(in the rows, 128 means zero)
One turn moves every row onto another: examples first, then more rows asked
Gege: [133 123 130 123 139  99 138 120 125  70 130 102 126 139 112 168 132 148
 137 124 126 137 144 151]
zisus: [129 121 126 102 140 149 128 132 129 159 127 145 121 114 134 117 136 136
 130 125 130 130  80 137]
valez: [127 138 137 131 141 173 130 122 118 142 126 170 128 133 149 144 143 133
 130 127 135 129  99 112]
luraf: [127 123 129 122 140  97 140 121 124  70 129 102 126 141 115 167 134 147
 136 121 126 133 141 153]
miz: [124  97 129  91 148  94 130 121 123  97 100 149 119 144 151 160 134 141
 139 114 129 130 155 143]
Siz: [127 123 128 103 143 149 129 130 128 159 129 143 123 117 134 109 138 134
 131 127 129 134  82 137]
foz: [140 140 121 121 127 107 129 112 113 142 136 116 118 138  82 144 127 150
 137 143 123 152  97 131]
vanet: [129  95 121 125 141 160 137 125 139 145 125 107 120 153 125 118 108 145
 144 111 123 141 170 142]
vas: [127 139 138 133 145 171 131 123 117 144 126 167 128 137 148 140 145 133
 130 124 136 130  96 114]
Bip: [131 110 141  98 153  99 134 114 118  92 104 135 124 152 149 130 143 141
 147 129 117 156 156 148]
donat: [127 121 128 100 143 146 129 133 128 160 127 144 121 118 135 114 137 135
 129 122 128 127  81 140]
dap: [133  98 124  90 141 100 126 116 131  92 101 153 116 131 141 153 132 146
 144 127 126 144 158 135]
Nos: [128 122 127 102 140 150 129 129 130 158 127 145 123 115 136 111 137 136
 132 127 129 132  81 138]
dal: [128 123 130 102 143 150 131 133 128 159 128 144 122 119 137 114 139 134
 131 124 129 129  79 139]
Risal: [130 131 115 116 130  98 130 122 112 152 131 127 119 143  91 171 122 147
 131 124 135 125  94 133]
sul: [136 144 130 126 136 102 134 117 104 145 136 109 126 154  93 140 132 146
 137 132 124 147  95 140]
sodu: [128 121 129 122 142  94 138 124 126  73 128 104 126 140 115 173 134 147
 134 119 128 128 142 153]
guneb: [124 135 125 157 140 144 130 131 101 105 118 126 126 169 154 162 135 145
 138 100 138 102 148 143]
foruz: [126  89 116 121 136 158 135 129 140 150 119 114 119 149 125 135 104 144
 140 104 130 127 168 140]
Ror: [129 139 138 134 140 174 129 120 118 137 127 168 129 132 147 137 144 134
 130 131 134 135  99 113]
femul: [142 137 119 159 124 161 124 114 116  87 122 124 117 144 131 135 134 156
 147 136 126 145 157 130]
Gamir: [136 105 131  93 143 103 130 111 127  87 103 143 118 138 139 136 138 146
 146 137 118 159 160 138]
bub: [129 139 139 134 143 174 130 121 116 141 126 167 129 135 149 136 146 133
 130 128 133 133  99 115]
gubol: [126 124 105 148 126 148 121 131 115 102 113 143 114 145 144 180 123 152
 136 106 142 100 151 131]
laso: [126 106 139  95 156  92 137 119 115  98 102 138 124 157 156 146 142 135
 144 116 122 136 154 150]
Vetiv: [137 126 104 150 116 158 118 121 125  90 114 141 110 130 130 162 122 160
 142 128 137 126 157 121]
kaso: [133 142 133 163 137 152 131 120 101  94 123 115 127 170 148 134 140 147
 145 120 127 132 151 142]
rad: [129  92 114 122 135 162 134 124 143 144 120 113 118 146 121 127 104 147
 142 111 126 136 170 139]
Tolaz: [129 140 127 121 138  98 134 124 102 153 135 115 125 155  96 157 128 144
 132 121 132 130  92 139]
nusav: [138 133 113 117 122 104 126 116 117 145 132 126 115 133  83 162 120 150
 135 137 132 140  97 126]
dagik: [130 119 124 122 138  96 136 120 129  70 128 105 125 135 112 171 132 150
 134 124 128 134 144 149]
kivis: [129 120 124 119 138  98 136 123 128  73 129 106 124 134 114 174 131 149
 134 123 129 131 142 149]
Tamed: [130 138 136 131 139 173 129 121 119 142 125 172 127 130 147 141 142 135
 129 128 135 133  99 112]
Vulem: [126  95 126 127 145 156 139 124 135 147 123 103 123 160 130 122 110 141
 142 104 126 132 168 147]
Silem: [125  91 120 123 142 157 137 129 137 152 120 109 123 157 130 132 106 142
 140 101 129 124 166 145]

Tolaz turns into Risal
femul turns into kaso
luraf turns into sodu
And these:
dap turns into Gamir
rad turns into vanet

